array([[-0.52, -0.04,  0.15],
       [-0.25, -0.35,  0.03],
       [-0.57, -0.08,  0.13],
       [-0.40, -0.09,  0.13]])
->
array([[-0.35,  0.03],
       [-0.08,  0.13]])

array([[-0.41, -0.46,  0.33, -0.49,  0.24],
       [-0.21,  0.22, -0.28, -0.10, -0.42],
       [-0.02,  0.41,  0.12,  0.42, -0.04],
       [ 0.53,  0.30,  0.02,  0.30,  0.32]])
->
array([[ 0.22, -0.28],
       [ 0.41,  0.12]])

array([[-0.39, -0.07,  0.06],
       [-0.24, -0.25, -0.40],
       [ 0.23,  0.16,  0.29],
       [-0.12,  0.13,  0.47]])
->
array([[-0.25, -0.40],
       [ 0.16,  0.29]])

array([[ 0.01,  0.43,  0.21, -0.40],
       [-0.01,  0.04,  0.03, -0.05],
       [ 0.38, -0.53, -0.28,  0.35],
       [ 0.00,  0.01, -0.01,  0.01]])
->
array([[ 0.04,  0.03],
       [-0.53, -0.28]])

array([[-0.14, -0.01, -0.03],
       [-0.57,  0.32, -0.23],
       [ 0.17,  0.14, -0.04],
       [-0.26,  0.02, -0.22]])
->
array([[ 0.32, -0.23],
       [ 0.14, -0.04]])

array([[-0.47,  0.05,  0.25],
       [-0.07, -0.33,  0.25],
       [-0.24, -0.14,  0.34]])
->
array([[-0.33,  0.25],
       [-0.14,  0.34]])
